One turning vector, and how many ticks it has turned:
The counts run from 0 to 459.
[121  83 100  99 132 130 142 175 151 153 144 114 122 135 102 113 161 127
 114 114 119 144 142 109 122  90 150  85 125 106 183 191 122  94 189  83
 157 168  92 137 159 142 104 139 149  98 121 149 132 107 155 147 146 103
 125 123 105 126 123 117 118 121 143 164 119 132 108 115  92  67 184 111
 116 114 131  85 151]  402
[151 107 131  93 155 165 121 129 160 158 125 110 158 144 128  99  76  94
 159 143 128 132 149 197 146  68 131 134 111 123 103 141 106 159 196  77
  99 101 145 109 118 149 118 134 118 129 159 161 105  99  87 127 143  98
  98  99 107 121 177 122 162 137 113 154 132 110 113 114  84 138 133 123
 103 139 111 154 157]  344
[123 116  82 118 131 106 122 128 120 187 127 100 104 127 110 150 119 141
  98 107 140 119 129 119 127 116 135 132  99 103 151 167 122 141 123 153
 157 149  90  89 116 107 101 175 151 103 180 115 153  59 110 141 179 100
 130 158 141 111 125 159 134  98 149 103 149 108 188 112 127  74 102  89
 132 145 116 112  89]  60
[184 178 131 142 134 124 141  64 114 147  99 124 126 144 172 161 131 161
 177 125 155 110  85 121 150 115  74 103 144 131 137 129 103 133 114 174
 102  61 127 101 129  86 139 130 117 132 118 142 128 187 132 142 108 164
 137 126 127 118 128 106 131 115 118 101 170 132 161 155 115 185  93 120
 140 127 131 169 107]  117
[139 110 108 107 172  81 141 128  85 164 123  77 122  95 130 154 150 119
 112 114 153 117 109  93 139 133 156 115 119  97 138 163 117 122 138 132
 148 168 115  80 102 152  84 139 151 147 125 133 148  58 127 107 161 109
 132 143 173 137 113 156 133 145 138 109 137  67 166  64 120  81 149 103
 139 120 124 111 123]  376
[115 128 148 142 102 152 146 138 193 105 135 173 105 107 137 113 126 139
 150 126 146  89 166 159 166 120  91 165 153 137 116 111  97 127 144 113
  88 102 153 134 127 138 123  96 131 146 112 136 126 182 121 130  97 112
 135 100  54 138 166 151 145 130 132 148 108 143  81 158 103 187 108 115
 107 173 133 152 159]  437
[189  96 119 127 103 158 124 118 135 108 115 100 124 211 153 143 113 138
 138 182 153 158 156 124 158 108 110  90 115 126 146 172 122 114 179  80
 126  75 124 151 111  94 103 167 109 122 170 123 157  84 148 146 164 130
  83 155 144 125 136 141  97 133 146 137 137 103 140 144 108 116 145 139
 106  92  96 134 136]  279
[120  99 138 101 114 122 106 144  95 157 118  82 134 110 110  94 158 132
 105 142 121 178 134 118 110 120 142 128 106 130 143 161 129 112 136 108
 151 188 121 119 138 121 131 143  86 114 174 135 152 102 145 109 164 134
  95 134 206 107 100  78  93 116 138 141 123 120 163  81 139  92 153 106
 140 108 138  79  75]  258
[106 110 132 148  92 140 112 113 104 115 114 121  86 135 135 165  89 124
 113 148 158 126 160 158 159 155 126 185 138 131 106 103  88 148 127 152
 133 126 137  88  87 102 109 125 138 136 207  87 146  90  91 131 146 137
 114 150 150  98 162 174 150  88 172  99 138 115 143 113 117 147  85  99
 131 169  99 143 105]  77
[132  91 159  95 145 142 132 162 130 136 121  95 112 112 131 103 136 105
 138 145 152 132 160 148 146  93 152 134 148 120 124 150  77 115 209  60
 103 142 147 106 131 162  98  93 125 155 150 138 140 121 127 111 133  99
 112 119 120 131 171 109 133 128 152 159 118  82  89  70  65 141 167 101
 118 143 116 137 152]  253
[116 121 100 112 134 116 136 115 141 207 133  93 136  83  94 127  95 127
 104  97 129 122 141 145 112 108 147 149 105 100 122 140 134 178  99 167
 150 148 111  58  88 143 103 164 152 126 174 137 125  82  97 119 154  94
 152 125 131 106 136 173 159 113 124 113 133 108 178  99 129  96  98 107
 118 169 119 129  84]  7
[102 135 123 151 106 102 129 139  87  75 143 149  98  99 121 152 192 149
 129 118 117 140 126  82 124 194 117 121 159 134 153 123 140  77  92 167
 147 173 127 156 151 114 137 110 123 137  90 122 139 153 165 125 108 163
 161 138 157 139  68 136  71 137 132 130 112 162 132 144 154 127 155 138
 145 124 145  93 118]  111
[174 140 111 148 120 127 136  80 102 131 112 125 106 179 177 179 137 139
 164 129 167 104 107 113 156 114 102  83 168 120 152 154  90 108 149 164
 143  64 111 107 122  59 122 125 149 111 137 110 143 150 133 161 117 163
 140 156 126 107 140 139 137  95 147 105 162 122 152 150  96 150 113 116
 133 125 114 157 127]  171
[164 127  81 136 165 129 101  88  99 160 130 124 135 188 174 160 101 108
 157 113 113 105  76 142 158  98 101  96 116 120 139 143 109 146 139 156
 144 104 100 108 119  82 127 171 136  73 154 135 123  97  93 174 140 141
 116 160 144 101 131 141 150 105 109 118 174 150 178 156 111 120  95 124
 138 108 118 162 124]  209
[152  82 129 121 150 163  91 123  95 107 145 130 130 195 158 118 116  80
 161 143 115 150 115 149 148 104 127  97 135 146 133 141  94 120 212  83
 133 129 133 141 155  94 135 113 121  96 155 154 110 105 134 162 112 157
  78 148 148  97 134  88 116 110 132 162 142 163 102 116  80 131 172 131
 128  96 119 138 150]  145
[111  67 165 122 113 152 131 161 107 101 143 122 105 104 121 112 118  79
 127 162 148 173 172 163 109 129 170 146 158 139 110 118 103 117 180  88
 135 145 156 107 114 150 108  81 137 163 155 130 124 104 131 106 117 116
 127 117 145 104 152 147 134 121 156 151 109 110  70  64  88 141 175 147
 109 136 121 117 156]  200
[156 142 138 118 157 106 156 120 148 113 133 133 158  93 145 121 172 137
 165 110 123 117 103 109 109 127 118  94 136 128 134 125 143 104 129 116
 104 115 150 144 148 159 127 110 132 160  55 183 117 179 161 100  93 143
 157  89  94 153 101 119 102 180  88 153 115 136 117 148 118 154 166 165
 118 120 166 126 179]  122
[ 76 102 140 108  94 155 124 166 156 167 144 128 124  82  56  76 107 118
 106 124  94 167 162 180  80 109 161 171 128 137 120 112 119 164 123 144
 155 180 137  94 136 140 141 140 135 119 168 136 113 117 105 109 127 107
 126 102 135  83 137 122 142  77 130 143 105 155 133  99 131 111 120 112
 114 165 135 103  92]  366
[193 156 109 157 127 109 159  95 140  85 122 127 161 167 158 152 147 145
 147 143 141 127 113  95 144 142 101  76 125 118 153 154 164 106 109 145
 128  67 131 163 108 112 118 166 112 149  82 152 142 133 166 109 134 153
 141 124 128 156  82 154  73 185 109 132 123 104 157 155 158 121 150 182
 100  92 131 136 140]  374
[161  94 138 128 128 146 127 127 105  96 119  91 153 158 147 139  93 102
 124 166 144 166 162 133 141 146 153 125 107 135 101 131 138 143 153  93
 118 107 156 120  75 134  93 145 107 162 176 128 137  62 135 103 167 126
  88 134 165 132 123 168 110 179 138 128 129  69 142  94 140 127 147 155
  93 101 108 137 142]  280
[127  98 119 123 158 130 137 147 170 114 130 129 129 112 143 136 105  98
 134 126 141  91 163 148 187 134 138 161 116 119 107 127 102 155 174  99
  83 121 144 117  88 173  90 123 150 157 122 129 127  88 107 113 146  80
 117 116  88 154 170 211 157 168 131 129 114  87 106 122  93 148 120 114
 101 158 115 137 179]  120
[163 163  94 105 179  99 138 115 139 197 127 109 174 118 120 113 158 139
 158  82 109 113  73 118 112  78 110  83 104 113 153 168 146 133 126 137
 123 129 104 124 159 131 138 172 117 115  85 204 111 147 118 132 125 131
 136 108 119 138  91  85 119 136  74 139 143 149 179 148 146 108 136 125
 127 122 163 127 122]  139
[188 122 126 151 135 131 136  95  75  81 121 123 136 188 176 167 148 115
 161 156 151 151 105 105 132 147 117  59 165 131 139 146 134  84 139 146
 154  84 124 143 131  89 115 126 120 135 110 134 141 115 169 131 116 178
 123 147 153 122  92 125  93 140 138 130 136 121 138 122 125 136 168 198
 132  87 129 142 134]  187
[108  79 147 138  86 183 109 148 151  76 152 166 132 143 113 101  77  87
 135 161 121 167 188 194 135 152 132 168 144 147  98  82 123 152 157 112
 107 126 166 139 111 135 142 108 106 143 170 131 113 117 122 121 120 118
 108 114 127 105 148 168 123 128 127 154  95 147  79 128 117 162 127 159
  88 136 122 136 160]  238
[195 158 128 133 175 106 147  71 105 120 119 134 140 156 190 177 131 123
 177 122 153 101  83 118 149 133  96  72 163 110 122 127 118 109 142 171
 118  66 134 103 128 103 122 119 142 145  90 155 119 153 129 137  98 161
 149 136 118 128 126 133 128 138 104 116 154 113 139 145 108 168 137 168
 134 125 129 175 156]  358
[150  93 122 124 112 158 150 142 146 109 121 135 111 174 132 128 164 128
 144 143 144 140 139 120 133  99 127  80 171 122 174 161 102  82 198  87
 143 109 112 159 166 115 116 113 157 109 121 134 137 140 168 162 117 133
 129 135  94 115 131 109 103 103 153 165 128 141  86 140  75 127 184 137
 130 112 116 122 160]  107
[130 150 110 139  99 135 109 119 125 110 129 149 137 152 125 121 157 173
 134 129 106 149 107 123 133 139  74 133 103 143 155 127 142 117  72 152
 126 135 117 174 150  76 166 153  81  97 131 155 134 170 140 144 128 162
 118 124 160 119  84  88  72 120 112 130 136 198 169 175 180 130 113 124
 126 109 152 104  85]  74
[179 137 118 134 174 145 125  93 125 124 144 150 165 151 175 123 131 105
 186 112 125 115  91 149 142  99 105  86 151 132 127 131 118 128 172 126
 111  82 135 128 146 113 139 114 141 123  87 187  89 161 128 151  88 155
 128 116  89 114 134  99 136 130  98 157 150 161 117 157  89 165 148 167
 111 115 141 181 173]  251
[139 147 109 153 142  83 146 121  99  85 140 141 132 115 153 178 175 138
 129 112 133 105 100  76 147 195 117 108 133 126 137 129 151 100  87 185
 131 139 114 149 116 111 100 136 131 141  74 143 147 125 155 119 118 164
 159 140 145 156  82 172  97 173 122 110 136 135 146 153 167 120 142 135
 130 115 152 115 137]  4
[161 128 110 110 137 102 139 121  94 164 111  68 136 126 133 149 157 151
 116 148 155 154 122  88 116 127 133  94 123 116 146 185 133 102 127 128
 141 122 118  92 117 121 103 155 112 121 156 130 169  90 148 103 172 139
 119 143 185 137  91 115  91 136 139 123 157  62 175  77 139  95 147 110
 133  98 123 101  91]  429
[130 156  97 110 135 121 148 130 164 202 126 125 119 130 129 108 149 158
 153  88 121 109 101 134 126  56 103 107 130 114 168 170  98 132 139 114
 145 128  95 129 180 107 156 139 141  78 117 165 130 186 121 156 122 124
 148 115  99 106 134  77 146  78 116 136 146 167 160 162  96 124 119  83
 141 155 146 127 106]  48
